In the rows, zero is written as 128.
Each path below is one point turned by a fixed rotation once a step. After each direction that follows a path, write how fast that rotation turns it, in deg/step (0 if it stays still).
Each turn is a multiple of 5 degrees from 10 to 175, or 0.
Each row of a path follows its step; steps can be skipped.
Path 1:
step 0: [113 130 115 130 127 126 131 132 126 113 119 119 128 123 118 129 118 136
 125 134 135 126 128 118 120 145 135 114 120 133 121 125 131 109 135 127
 123 146 133 124 123 131 136 141]
step 1: [129 127 142 121 145 136 117 141 120 115 118 128 126 134 128 135 136 128
 139 147 132 113 134 126 128 135 143 126 131 131 128 110 122 133 131 142
 125 129 119 126 133 130 122 130]
step 2: [135 141 134 116 132 131 128 129 120 145 124 136 130 145 122 140 107 131
 122 146 118 123 131 137 122 121 140 116 130 127 119 128 133 136 125 118
 134 124 129 127 127 120 139 135]
step 3: [131 122 116 122 124 136 132 128 133 130 120 140 132 119 128 130 119 119
 136 149 127 134 123 129 116 119 122 130 119 130 134 139 131 133 138 129
 151 122 107 128 125 123 118 124]
step 4: [112 122 122 128 118 125 115 147 128 139 140 125 117 126 128 134 125 125
 113 132 119 119 126 126 138 117 119 139 125 134 137 135 132 135 149 130
 127 127 128 134 123 125 135 113]
step 5: [119 126 122 135 129 125 136 126 126 128 128 135 140 120 134 133 114 140
 115 128 146 130 119 129 137 131 127 128 134 126 135 119 120 111 142 126
 128 126 135 119 136 121 124 105]
step 6: [132 145 140 123 131 124 141 130 125 125 130 134 128 116 137 141 124 114
 129 123 141 116 124 118 128 131 124 123 126 149 137 118 127 124 128 140
 114 133 134 141 115 133 123 123]
step 8: [131 120 140 128 133 125 144 137 140 138 126 121 142 132 119 123 129 118
 125 132 119 143 143 121 117 125 135 126 132 142 123 130 132 128 127 135
 144 117 136 124 127 147 123 124]
step 9: [130 111 121 124 124 134 124 134 122 139 131 148 132 142 119 115 128 120
 126 128 128 137 134 131 140 115 121 138 130 121 125 126 128 135 120 133
 119 122 128 147 128 141 115 125]
step 10: [134 123 126 133 120 122 130 121 118 131 136 139 140 111 140 126 137 140
 116 125 127 144 132 122 115 115 118 135 136 126 121 135 133 135 129 121
 117 122 134 134 136 123 146 121]
step 11: [138 123 112 135 134 129 128 133 127 113 127 127 120 128 130 133 135 127
 115 115 141 136 119 130 120 129 107 126 122 135 133 145 121 119 124 131
 113 136 131 118 127 142 126 128]
[125 129 128 129 128 125 132 132 127 132 122 128 127 126 129 129 132 128
 130 128 127 128 126 129 128 127 134 127 126 127 121 125 125 129 128 130
 128 127 130 128 126 129 125 132] : 55
[127 132 129 129 128 127 128 127 127 131 125 129 125 130 123 133 126 128
 130 133 130 126 127 126 129 130 128 130 125 126 130 128 125 130 135 127
 131 130 125 126 125 124 130 125] : 25
[129 133 127 132 128 129 129 129 129 127 127 127 125 124 130 126 125 131
 127 124 130 126 127 127 131 128 128 130 131 126 129 130 132 124 130 132
 125 125 127 123 122 127 127 128] : 55
[125 127 127 127 130 127 130 125 128 125 130 128 127 125 129 131 130 132
 128 126 125 128 127 131 131 132 125 128 123 132 133 126 126 129 129 125
 127 126 135 128 126 126 124 128] : 55
Path 2:
step 0: [126 115 126 129 127 132 129 121 117 132 134 123 112 123 115 147 126 116
 114 129 128 122 122 142 140 120 133 123 138 132 123 137 128 131 115 131
 132 129 140 125 123 118 127 129]
step 1: [130 128 129 138 128 124 125 121 140 128 146 139 121 121 125 142 136 131
 129 128 131 135 129 139 129 140 131 116 121 130 121 144 138 138 123 124
 121 134 119 117 129 124 147 129]
step 2: [133 123 124 140 136 126 125 117 132 118 134 117 129 125 130 136 120 117
 135 129 129 127 125 114 116 124 129 126 124 135 114 133 124 116 125 132
 121 145 124 110 138 124 127 118]
step 3: [125 141 121 134 135 137 130 124 136 124 123 117 115 124 123 131 131 136
 125 120 126 117 122 113 126 122 112 133 119 133 130 135 136 129 121 135
 130 150 125 136 116 136 135 124]
step 4: [116 143 125 135 138 121 128 138 116 129 117 110 130 131 117 122 128 123
 133 122 126 136 124 135 129 117 130 124 122 133 123 145 144 129 122 126
 131 135 134 137 141 124 128 134]
step 5: [118 134 137 129 123 121 139 109 133 135 122 116 134 117 126 129 142 117
 130 129 124 124 106 134 136 138 127 132 118 131 140 126 139 124 121 123
 128 124 131 127 134 121 129 130]
step 6: [127 130 129 141 124 134 144 126 124 127 125 128 135 117 129 134 138 120
 140 122 131 133 124 141 116 132 127 139 130 125 127 139 130 135 137 137
 112 129 118 121 119 125 110 132]
step 7: [125 140 120 132 123 140 134 127 126 141 132 125 114 121 115 141 124 113
 141 143 122 127 137 128 118 124 127 132 120 145 134 120 122 124 136 122
 126 127 127 125 121 124 125 128]
step 8: [140 132 119 152 125 118 125 130 131 130 135 129 101 122 124 121 127 126
 125 128 120 130 128 137 127 123 118 125 121 129 127 123 124 136 118 135
 121 124 136 137 128 116 121 134]
step 10: [141 125 123 124 128 130 124 119 138 129 136 133 129 133 114 136 133 117
 138 110 117 132 110 128 135 126 124 134 132 130 116 122 136 129 118 127
 137 138 125 122 130 133 111 124]
step 11: [121 124 124 132 132 136 125 136 116 133 132 121 127 127 120 151 143 122
 117 116 121 135 135 124 137 126 133 128 119 128 128 125 134 133 127 145
 137 143 117 122 122 120 129 125]
[130 128 130 123 128 129 129 125 130 130 124 131 127 123 127 130 127 126
 128 129 125 120 128 129 128 130 130 127 128 132 127 126 125 125 122 126
 129 129 128 131 127 131 130 128] : 155
[129 127 127 129 130 124 127 120 126 129 130 125 130 131 130 132 124 127
 128 128 126 126 127 126 130 126 123 129 128 128 130 123 129 128 125 132
 128 123 130 127 128 128 127 128] : 135
[129 129 131 132 122 127 127 126 129 132 126 132 125 128 126 130 124 129
 127 127 131 131 129 123 126 126 129 125 130 129 131 129 126 128 128 130
 122 129 130 125 130 132 129 131] : 60
